In the data rows, 128 means zero.
Each row has a hidden score. How much does it go up from the first row of each pair to the second? 15 means little or no change, 30 a big rise and 0 a big fall. The score is a weighted sum of the row's numbers plus the product of two more (or one squared), each taken from its middle value.
[118, 150, 171, 167, 144, 168, 128, 120, 114, 134, 134, 168]
[113, 133, 164, 112, 175, 182, 134, 136, 119, 162, 168, 157] -> 21
[126, 125, 140, 158, 150, 113, 121, 141, 115, 138, 149, 151]
[102, 135, 164, 111, 153, 171, 146, 90, 105, 118, 110, 147] -> 17
[166, 152, 107, 167, 100, 139, 101, 180, 96, 91, 83, 94]
[141, 119, 156, 158, 171, 130, 116, 120, 111, 143, 164, 153] -> 16
[135, 142, 114, 129, 156, 100, 159, 92, 91, 140, 118, 133]
[118, 160, 107, 161, 81, 103, 147, 142, 100, 154, 89, 94] -> 21
[145, 147, 123, 152, 156, 151, 127, 150, 100, 143, 101, 114]
[159, 79, 86, 133, 96, 95, 86, 116, 188, 120, 151, 105] -> 19
[104, 149, 123, 140, 130, 97, 152, 101, 82, 162, 70, 119]
[79, 138, 138, 124, 114, 119, 151, 119, 90, 137, 65, 136] -> 14
[140, 130, 172, 95, 156, 114, 151, 190, 123, 152, 157, 155]
[143, 155, 126, 115, 146, 109, 102, 109, 89, 165, 106, 103] -> 11
[119, 218, 112, 167, 93, 100, 132, 200, 101, 100, 87, 87]
[98, 146, 190, 102, 149, 136, 121, 123, 114, 134, 151, 143] -> 21
[133, 137, 149, 161, 135, 84, 121, 84, 93, 147, 108, 129]
[152, 84, 111, 140, 100, 128, 103, 117, 168, 90, 124, 136] -> 12
[106, 133, 158, 123, 165, 213, 115, 99, 120, 163, 175, 131]
[89, 129, 121, 157, 151, 125, 130, 85, 124, 162, 162, 141] -> 12
[154, 91, 75, 96, 82, 136, 99, 155, 165, 94, 107, 122]
[181, 84, 106, 101, 89, 145, 106, 118, 181, 106, 111, 116] -> 16
[97, 173, 123, 80, 140, 109, 144, 145, 107, 153, 85, 147]
[113, 144, 139, 102, 165, 152, 138, 110, 104, 125, 127, 127] -> 11
[119, 165, 133, 150, 137, 91, 153, 168, 96, 146, 108, 118]
[144, 126, 121, 132, 119, 151, 150, 114, 102, 164, 141, 139] -> 10
[126, 102, 172, 117, 181, 186, 143, 115, 145, 154, 178, 137]
[119, 100, 122, 122, 82, 125, 253, 131, 98, 172, 217, 141] -> 6
[101, 174, 108, 135, 86, 131, 150, 100, 102, 166, 99, 100]
[133, 127, 175, 118, 179, 152, 114, 119, 118, 139, 176, 160] -> 14
[117, 173, 117, 131, 138, 78, 172, 151, 89, 142, 100, 114]
[150, 132, 132, 118, 135, 161, 138, 123, 119, 133, 115, 125] -> 15
[105, 129, 137, 111, 167, 184, 150, 104, 107, 120, 131, 134]
[109, 139, 162, 109, 161, 131, 109, 123, 119, 136, 138, 132] -> 18
[134, 167, 105, 161, 128, 129, 123, 109, 99, 151, 89, 108]
[114, 255, 83, 151, 96, 102, 108, 169, 100, 110, 98, 106] -> 9
[141, 92, 99, 129, 91, 84, 105, 139, 171, 90, 83, 101]
[115, 124, 154, 102, 146, 132, 143, 112, 107, 127, 137, 117] -> 11
[125, 119, 157, 114, 123, 89, 139, 117, 106, 174, 149, 124]
[182, 89, 120, 123, 103, 113, 97, 127, 170, 71, 117, 123] -> 12
[127, 151, 123, 135, 131, 114, 143, 137, 100, 135, 96, 129]
[112, 141, 99, 123, 129, 89, 129, 124, 107, 136, 110, 139] -> 13
[149, 83, 101, 130, 89, 98, 111, 139, 152, 96, 95, 102]
[127, 169, 133, 111, 132, 91, 125, 135, 101, 139, 109, 138] -> 9
[80, 144, 125, 116, 170, 99, 107, 168, 111, 142, 151, 175]
[165, 106, 123, 174, 91, 150, 114, 134, 198, 79, 193, 139] -> 18
[115, 138, 120, 103, 101, 178, 129, 89, 100, 104, 78, 88]
[122, 187, 106, 123, 92, 92, 129, 119, 96, 103, 102, 103] -> 9
[146, 76, 135, 167, 87, 124, 86, 140, 193, 77, 167, 141]
[112, 127, 191, 135, 180, 119, 149, 117, 126, 137, 171, 124] -> 17
[120, 141, 145, 128, 149, 170, 135, 141, 129, 159, 139, 130]
[97, 168, 107, 146, 135, 103, 134, 117, 91, 136, 104, 110] -> 9
[83, 145, 133, 140, 158, 116, 131, 153, 114, 132, 145, 119]
[109, 117, 170, 96, 170, 88, 156, 103, 127, 152, 200, 130] -> 16
[158, 94, 117, 145, 90, 121, 66, 127, 178, 91, 155, 149]
[209, 83, 95, 153, 97, 181, 122, 191, 185, 82, 86, 120] -> 16
[117, 148, 105, 115, 160, 129, 117, 134, 94, 133, 112, 142]
[151, 176, 85, 136, 137, 110, 119, 145, 95, 145, 116, 133] -> 11
[118, 86, 116, 144, 83, 104, 102, 151, 185, 72, 75, 103]
[104, 116, 177, 81, 163, 202, 128, 162, 134, 165, 179, 162] -> 19
[167, 73, 95, 130, 100, 110, 115, 142, 172, 87, 98, 146]
[109, 137, 179, 114, 169, 106, 149, 110, 110, 147, 140, 130] -> 19
[123, 157, 89, 108, 99, 177, 134, 109, 101, 110, 112, 136]
[100, 142, 164, 127, 159, 128, 141, 135, 133, 125, 164, 128] -> 24
[105, 142, 183, 114, 154, 164, 104, 153, 119, 157, 146, 130]
[125, 79, 86, 127, 88, 99, 96, 158, 155, 64, 104, 100] -> 10
[188, 78, 131, 114, 92, 159, 94, 158, 184, 97, 107, 129]
[86, 147, 143, 119, 150, 89, 125, 119, 110, 146, 143, 159] -> 9
[141, 156, 109, 132, 96, 105, 149, 148, 105, 172, 92, 81]
[106, 134, 145, 106, 170, 115, 147, 110, 111, 141, 147, 165] -> 11
[139, 147, 131, 133, 158, 123, 125, 109, 107, 145, 122, 86]
[101, 145, 152, 132, 96, 88, 127, 117, 95, 165, 135, 123] -> 12
[119, 146, 104, 118, 141, 120, 145, 126, 115, 136, 84, 113]
[111, 176, 137, 152, 141, 64, 110, 146, 114, 127, 100, 103] -> 17
[169, 128, 131, 145, 167, 144, 142, 84, 117, 114, 160, 158]
[105, 169, 113, 127, 86, 65, 134, 143, 113, 168, 79, 100] -> 27
[121, 129, 170, 82, 160, 177, 85, 114, 124, 148, 189, 141]
[119, 129, 178, 122, 172, 205, 143, 121, 136, 129, 143, 152] -> 14
[119, 128, 151, 136, 157, 124, 126, 149, 105, 125, 144, 124]
[140, 122, 172, 112, 174, 194, 146, 122, 136, 138, 154, 160] -> 17
[110, 135, 146, 127, 148, 139, 135, 122, 116, 149, 105, 103]
[153, 76, 94, 141, 83, 99, 93, 133, 192, 86, 120, 141] -> 12
[151, 132, 122, 120, 114, 121, 134, 109, 99, 152, 107, 148]
[153, 87, 127, 155, 90, 130, 105, 149, 189, 85, 95, 101] -> 27
[115, 162, 141, 130, 159, 112, 136, 128, 101, 128, 104, 137]
[115, 172, 85, 107, 144, 69, 140, 148, 96, 133, 93, 101] -> 14
[154, 88, 107, 135, 75, 106, 141, 145, 148, 85, 101, 142]
[145, 96, 83, 127, 99, 90, 114, 148, 175, 107, 93, 103] -> 23
[109, 121, 156, 118, 165, 103, 124, 148, 124, 118, 136, 148]
[125, 166, 104, 175, 99, 104, 139, 126, 106, 177, 91, 120] -> 13
[177, 81, 112, 129, 82, 162, 129, 136, 190, 105, 122, 128]
[174, 94, 98, 111, 89, 97, 117, 136, 174, 83, 143, 101] -> 11
[134, 137, 134, 127, 110, 136, 152, 80, 103, 168, 144, 132]
[92, 145, 105, 101, 81, 160, 129, 106, 97, 112, 108, 85] -> 17
[106, 143, 140, 148, 146, 137, 130, 117, 119, 144, 138, 138]
[128, 90, 113, 140, 87, 138, 90, 117, 169, 100, 92, 101] -> 20
[95, 141, 137, 105, 164, 81, 151, 129, 101, 133, 93, 97]
[125, 137, 146, 131, 166, 112, 162, 116, 105, 132, 114, 158] -> 6
[108, 130, 185, 122, 162, 123, 143, 135, 124, 122, 146, 154]
[140, 109, 169, 145, 112, 180, 157, 165, 109, 178, 145, 138] -> 16
[142, 139, 133, 154, 147, 109, 148, 115, 101, 141, 108, 155]
[133, 135, 128, 145, 115, 147, 183, 110, 113, 144, 126, 121] -> 17
[137, 160, 135, 111, 135, 105, 117, 131, 109, 143, 103, 113]
[117, 128, 130, 120, 83, 221, 117, 143, 111, 110, 91, 133] -> 14
[166, 83, 80, 145, 88, 130, 119, 124, 200, 74, 145, 121]
[127, 194, 93, 146, 111, 91, 123, 164, 96, 145, 93, 114] -> 6
[110, 155, 170, 86, 134, 138, 127, 139, 93, 127, 169, 170]
[114, 136, 165, 112, 163, 134, 119, 147, 123, 146, 164, 142] -> 21
[97, 126, 107, 121, 116, 102, 145, 133, 106, 148, 114, 96]
[148, 90, 43, 99, 93, 117, 91, 107, 169, 86, 112, 109] -> 15
[95, 138, 138, 131, 103, 143, 166, 114, 91, 185, 148, 117]
[111, 146, 129, 128, 103, 108, 134, 132, 97, 179, 104, 108] -> 17
[121, 173, 124, 121, 148, 104, 140, 99, 91, 137, 108, 111]
[137, 136, 159, 132, 181, 106, 139, 89, 123, 134, 180, 160] -> 14
[107, 176, 79, 134, 130, 90, 132, 125, 110, 146, 85, 95]
[89, 148, 125, 118, 159, 123, 125, 92, 109, 143, 101, 127] -> 17
[115, 193, 127, 143, 94, 113, 122, 126, 105, 135, 79, 135]
[141, 143, 90, 175, 84, 195, 158, 137, 92, 100, 100, 88] -> 14
[126, 176, 116, 127, 148, 117, 154, 95, 104, 160, 94, 99]
[134, 89, 131, 159, 92, 106, 118, 154, 148, 104, 117, 78] -> 22
[113, 164, 111, 152, 151, 123, 142, 127, 106, 136, 95, 92]
[106, 128, 130, 114, 154, 112, 126, 164, 118, 146, 144, 120] -> 15
[130, 146, 185, 104, 161, 155, 145, 151, 113, 131, 136, 125]
[124, 106, 85, 147, 92, 101, 149, 191, 112, 226, 89, 88] -> 22
[142, 148, 148, 137, 144, 135, 147, 145, 113, 149, 131, 156]
[151, 83, 88, 149, 97, 94, 103, 104, 160, 71, 118, 127] -> 14
[138, 135, 149, 123, 158, 159, 153, 106, 122, 173, 126, 113]
[158, 94, 91, 104, 89, 123, 88, 118, 191, 85, 127, 132] -> 18
[101, 133, 166, 117, 157, 139, 139, 110, 131, 154, 187, 121]
[125, 174, 114, 111, 133, 131, 125, 128, 89, 164, 105, 102] -> 8
[127, 140, 164, 120, 144, 128, 109, 121, 119, 133, 131, 127]
[127, 100, 169, 124, 175, 155, 149, 109, 126, 123, 191, 127] -> 15
